One turning vector, and how many ticks it has turned
The counts run from 0 to 698.
 -2  -2 -14  -5 -20  -2  -9   2 -11 -12  -4  11   5  16  -7  -7   9  -9   0  -9 -16  -5  -2  20  -3   2  -6  -4   7   4   2   1 -16  -1 -10  -8  -5  -9   5   3 -10  -5   8  13   2   7  13   7   0  12   6 -13   7  13 -14  -5   0 -18 -18   6  -3 -25   9  -2 -12 -14  -3
306
  1  -6  -6  11  -3  -8  13   8 -11  -2  -8  -5   3  19   2  -2  14 -17  11  11 -11   1  -6   1  -7   6 -14   5   3  15  12   3  -8   6  -9 -12  -3 -15   3   1  -2 -18   2   5  10   6  12   6 -11  -3  17 -12  16   0  -8  -8 -10  -8  -4   9   1 -17  11 -13 -21 -11  -5
504
 -9 -15  -2   3   1   1  15  -1 -12   1  -7  -4   6  23  -4  -7   7 -16   4  11   4  -5  -5   2  -2   7 -14  -2  -2  11  13  13  -8   6  -4  -9  -7  -7   2   6  -6 -14  -7   4   9   2   8   1 -15  -1  16 -11  22   7 -13  -2 -12  -9  -8   6   8 -25   8  -7 -10 -11 -14
258
-12  -1 -10   2 -10  -6   1   4 -14 -13 -10   8   9  19 -15  -1  13   1  -2  -2 -12  -4  -5  13   0   2 -14  -8   6   0   5   9 -12  -1  -3 -17  -1  -9   0   7 -10 -15   3   6   5  -2   7   3   0   1  15   1  13  12  -2  -6  -8 -19  -8  -3   7 -25   8 -10  -2 -17 -13
593
-12 -11  -5   8 -11  -6   5   7 -11   3  -3  -8   3  21   1  -3   3 -12   6   6  -9  -6  -3  14  -6   3 -17   5  -1  12   4  11  -8  12   0   5  -4  -5   3   4  -9 -16  -1  18  -2  -3  10   4  -6   1  10   1  21  20  -8  -3  -7 -11 -12   0   3 -23   2 -16  -8 -13 -11
23
 -3  -3 -11   0  -9  -1  -2  -6 -14  -5  -1   9   9  19   4 -14   4 -19   9  -2  -7  -3   1  12  -6   2 -16   0   8  11   4   4 -10   2 -10  -7 -10 -17   3  -1   0  -4  -4  10   6  13  12   2  -6  14  11 -16   8   2 -22 -10  -4  -6  -7  17  -5 -17  15   2 -14 -13  -2
543
  3  -2 -11   2 -16  -4   0   5  -6 -15  -8   9   6  17  -1  -7   9  -8   0  -6 -11  -4  -2  13  -1   4  -4  -5   6   6   1  -5 -12  -8  -8 -13  -1 -16   6   1 -14 -13  10  12   8   4  16   6   0   2  11 -12  15   8 -14  -2   0 -13 -13   1   0 -27  12  -1 -17 -15 -10
667
 -4   0   1   8   0 -11  10   6  -3 -10  -3   2   1  28   4   1  14 -16  11  -4 -12  -6  -6   4  -9   2 -14   6  -2  18   3   5 -11   2   6  -9   2  -9   1  -9 -13 -24   2   4   6   6   9   5  -3   2  14 -10  12  10  -3  -7 -15  -7 -11   8   2 -18  11 -13 -13 -12  -6
351
 -6 -11   1  -6 -14  -5  -1   1 -11  -1   0   0  -6  11  -4  -3  14 -12   5  -5 -11  -9 -11  10  -8   5  -1  -5   0  18   2   5 -17   3 -11  -5  -6  -8   8   1  -9 -20   0   7   5   9  16   2  -6  -2  12  -7  17  19  -7  -6  -7 -17 -11  10  -4 -20  15 -11 -15 -10 -11
380
 -7  -5  -9   6  -4  -4   3  -3 -16  -3  -5  -3   4  18  -5  -1  16  -9   6  -4 -14  -1  -5  10 -11   8 -14  -1   7  13  12  11  -9  10 -10 -16  -5  -2   7  -6  -3 -17  -2  -2   7   9   2   5  -4  -1  16 -13  12   0  -8 -17 -16  -9 -10  14   0 -11  17 -11 -12 -16   3
215
 -2  -7   2  -3 -13 -11  -3  -3  -8  -6   0  11   0  13   2  -8  13  -5   7  -7 -12  -6   2  11   3   4 -13   1   5   5  -1  15 -17  -3  -2 -13  -2  -7   1  -4 -12 -14   3   5  13   7   5   4  -7   5   8  -7  13  18 -11  -4  -9 -17 -16   2  -4 -28  15 -14 -11 -15  -8
89
-12  -8  -1   9  -8  -6   6   5  -6  -5  -4  -4   3  19   4  -4   2 -10   0   4  -6 -11  -3  10  -4   6  -8  -1  -4  11   1   5 -10   1  -1  -1   0 -11   6   3 -14 -22  -2  17   4  -2  12   2  -5  -4  17   4  26  18  -9  -2  -7  -8 -11   2   5 -23   9  -9  -9 -15 -19
271
 -3  -3 -10   6  -9  -6   7  12  -7 -11  -5  -5   8  31  -2  -2   6 -15   7  -6  -8   1  -7  10  -8  -1  -7   0   1  21   3  -5  -9   4  -3   1  -2 -15   4   0 -13 -15   8  13  -7   4  21   4   3   6  13 -11  13   8  -7  -3  -5  -6  -9   5   3 -22   6  -2 -18 -10  -9
278
  2  -8  -3   7 -13 -10  -2   2 -12   2   2   2   4  15   8 -10   3 -17  16  -2  -6   0   3  10  -5   1 -17   9   6  11   0  11  -9   1  -4  -4  -4 -15   2  -6  -8 -12   0  13   4   7  12   5 -11   1   8 -12  15   8 -17  -5  -9  -4 -16   6  -4 -25  18  -9 -17 -16  -5
172
-11  -3 -18  -2 -18   3  -7  -3 -15 -12  -5   9   8  18  -9  -6   6  -7  -5  -4 -14  -7   0  24  -2   3  -9  -9   5   0   2   3 -14   1  -8  -9  -5  -9   6   7  -8  -3   4  14   2   2  12   3   1  10   9  -6  10  15 -13  -4  -1 -19 -16   3  -1 -25   6   0  -4 -16  -7
304
-13   1 -17   9  -1  -7   9  -3 -11 -19  -8   6  15  26  -5  -5  13  -9   0   3 -14   3   3  10   2   5 -19  -4  13   1   8   4  -8  -3   1 -19   1 -11  -1   6  -5  -2   6   0   9   2   6   1  -3  10  18  -6  10   0  -9  -8  -7 -11  -6   3   3 -26   5  -3 -10 -17  -5
582
 -8  -3 -12   6  -7   0   1  -2 -18  -8  -9   7  14  19  -8 -11   3  -4  -1  -1  -2  -4   2  12  -3   5 -20  -7   8   0   9  13  -4   3  -7 -18  -6 -11   4  -1  -5 -16  -6   8   5   2   2   2  -1   2  18  -4  18  -1 -15 -12 -11  -7  -6   4   9 -18  18  -1  -3 -21 -10
439
 -4   2 -11   3  -8  -4   1   4 -16  -6  -4   4   3  18  -3  -5  10 -20  11   2 -18   2  -8   7  -9  -2 -10  -1   5  12   9  -4  -8   3 -10  -9  -7 -22   4   7  -2  -7  -2   9   4  10  21   5  -8   7  16 -10   6   1 -11 -11  -3  -8  -4  19  -5 -15  10  -3 -14 -15   0
141
-11  -7  -2  10   1 -10  13  -1 -10  -3  -1  -9   6  26   5  -3  13 -12  11   2  -9  -3   0   6  -5   7 -21   8   5  20   8  14  -8  10   3  -7  -2  -1  -1  -3  -4 -15  -1   0   6   4   2   2  -9   4  15  -8  16   9  -7  -9 -17  -7 -10   6   0 -20   7 -16 -13 -12  -4
104
 -5  -4  -4  -5 -13  -2  -4   0 -15  -5  -2   4   4  18 -11  -3  10  -3   3 -14  -4  -7  -7  15  -8   4 -11  -8   2  11   4  14 -13   5  -6 -11  -5  -2   6  -6 -13 -23  -1   7   1   4   6   4   1   1  11  -9  14  14  -7 -10 -14 -13 -16   5   7 -20  20  -8  -3 -16 -10
452
 -8  -5  -7  14  -3  -4  10   3  -7  -5  -5  -6   5  22  11  -5   5 -21   7  10 -12  -6  -1   9  -9   8 -18   9   0  17   8   3  -5   8  -4  -1  -4 -10   6   1  -1 -14  -1  14   4   4   8   5  -6   6  15  -7  20   5 -18  -7  -7  -5  -6  12  -2 -14   4  -8 -16 -13  -4
33
 -9  -5 -11  -1 -14  -7  -5   5 -18  -2   0   0   6  18  -5  -4   8 -16  10  -3 -16   5  -7  14  -5  -7 -11  -1   7  13   3   0 -12   5  -8   1  -6 -16   1  10  -7  -2   4  12  -5   6  23   1  -7  10  12  -6   4  13  -9  -6  -1 -10  -9   9  -7 -25   5  -9 -13 -12  -5
388
 -3 -10 -13   4 -12   3   7   6  -8  -5 -10  -2   8  25  -8  -3   3 -12  -5   5  -2  -6  -2  15  -2   6  -9  -1  -4   3   9   6 -10   6  -4  -6  -3  -3   4   7 -12  -9   5  15   0  -7   8   8  -9   2   5 -12  18  12 -13   3  -6 -16 -21  -4  10 -29   3  -6  -8 -13 -11
413
-10  -4  -4  -4  -8  -5   3  -9  -4 -12  -2  13   2  22   1  -9  12  -9   3  -4 -15 -10   5  12   3   6 -11   1   7   4  -4   8 -16  -6   7 -12  -2 -10  -2   1 -11  -4   3   8  14   7   7   1  -4  12   8  -8  10  18 -12  -3  -6 -18 -15   4  -3 -29   6  -3  -7 -11  -9
86
-10 -10 -10  -4  -9  -2  -2 -13 -19  -2  -2   8   8  13  -7 -10   6  -6   2   0  -5  -3   5  11  -1   7 -16  -6  11  -1   4  17 -10   0  -4 -19  -8  -8   3  -1  -3  -8  -7   4  12   5   3   0  -8   0  15  -7  15   6 -14 -11 -12 -12 -15   4   2 -26  19  -4  -3 -18  -7
78
 -7  -6  -6  -6 -11  -1  -3  -1 -14  -5  -3   3   4  24 -14  -1  11  -4   2 -14  -4  -7  -7  15  -9   4 -10  -8   0  11   3  13 -12   9  -3  -9  -4   0   6  -4 -14 -19   0   7  -3   3   6   3   1   3   8  -8  12  15  -3  -9 -14 -14 -19   4   9 -21  18  -6  -2 -16  -8
453
 -5  -7 -14   4  -9  -4  -3  -5 -23  -2  -4  -1  10  16  -7  -7   8  -3   9   0  -9  -1   4  16  -4   6 -22   0  14   9   7  17  -5   5 -10 -16  -9  -9   4  -2   0 -12  -2   8   6   6   2   1  -1   2  14  -8  15   2 -13 -15 -12 -10  -7   6   0 -16  16  -7  -8 -20  -1
687
 -3  -9 -16   2  -9  -1  -1  -3 -24  -2  -6  -2  10  18 -10  -7   9  -3   7  -1  -5   0   3  14  -4   6 -21  -3  14   7  10  16  -4   7  -9 -16 -12  -6   3  -1   0  -9  -3   6   4   7   3   1  -2   3  13 -11  15   1 -11 -15 -13 -10  -7   6   3 -18  16  -5  -8 -18  -1
688
-16 -12  -6   3  -2   1  14   0 -12  -4  -7  -1  12  26  -5  -6   3 -15  -1  12   2  -6  -2   5   1   4 -14  -5  -2   6   8  10  -8   5   0  -8  -5 -10   0  11  -7  -9  -6   8   6  -2  11  -1 -14   2  16  -3  21  10 -12   0  -9 -10  -5   3  10 -28   2  -3  -5 -14 -18
260
 -9  -3 -15   9  -5  -5   5   0 -14 -10  -3   2  19  25   3 -12   1 -14   5   1  -4   5   7  12   1  -1 -23   2  13   6   5   7  -6   0   0  -6  -4 -15   0   4  -5   0   2  10   2   3   9   1  -5  13  13  -9  11   2 -18  -5  -4  -5  -9   3   3 -28   7   2 -11 -16  -7
180
 -7  -2  -8  -2  -7  -3  -2  -8 -10 -14  -7  15   4  19   0 -13  14  -7   3  -1 -16 -12   3  15   2   9 -18   0   7   6   4  11 -13   0  -7 -15  -6  -9   2   0  -2  -6  -2   7  15  10   2   1  -1  16  10  -7  12  13 -17 -10  -5 -19  -6   9  -5 -19   8  -3  -9 -15  -3
696
-12  -1  -7   6   1  -6  11   2 -11  -6  -3   6   7  26   4  -8   8 -23  12  11 -13   1  -2   4  -1  -3 -21   5   4   9   6   4 -10   1   6  -5  -5 -19  -4   9  -4   2  -3   8   7   5  17   1 -14  13  15  -8   6   7  -9  -5  -6  -8  -5  12  -1 -24   1  -6 -11 -14  -7
251
-15  -3  -4  -6 -12  -3   0  -1 -10 -13  -3   9   3  17  -5  -7  14 -11   1  -3 -19  -9  -8  10  -2   0  -6  -9   2  12  -1  -3 -17  -6  -5  -7  -4 -17   4   9  -9 -11   0   9   7   7  19  -2  -2   9  16   0  12  18 -10  -6   1 -18  -3  10  -5 -22   3  -1  -8 -11 -12
376
 -9  -8  -4  -5   0  -3  10  -8  -7  -8  -2   3   6  23   0  -6  19 -18   4  -1 -12  -4  -5   4  -1   6 -10  -2   6  18   9   6 -16   4  -3 -11  -5  -3   1   1  -3  -1   0  -5  13  12   8   0 -13  14  12 -19   9   7 -12  -7 -11 -14 -11  14  -5 -24   5  -5 -15  -7  -3
474
 -8   0  -6   9  -8 -11   0  -2  -2 -16  -4   5   5  20   8  -5  11  -6  -1  -7 -18 -12   1  16  -7   9 -11   2   2  11   0   4 -13   0   0 -10   6  -4   6  -8 -13 -20   6  12   9   3   1   5   5   6  14   1  20  16 -11  -5  -8 -13 -15   4  -1 -20  10  -8 -12 -14  -8
199
  2  -8  -1  -2 -16  -8  -1   9  -6  -8  -5   7   2  15   2  -8  11 -13   8   2 -11  -6  -5  11   4   0 -11   3   2  10   1   3 -15  -2 -10  -4  -4 -15   1   9  -9 -11   4  12   8   7  15   3  -8  12   7  -8  14  21 -13   0   1 -20  -5   4  -3 -27   3 -12 -17  -9 -12
17
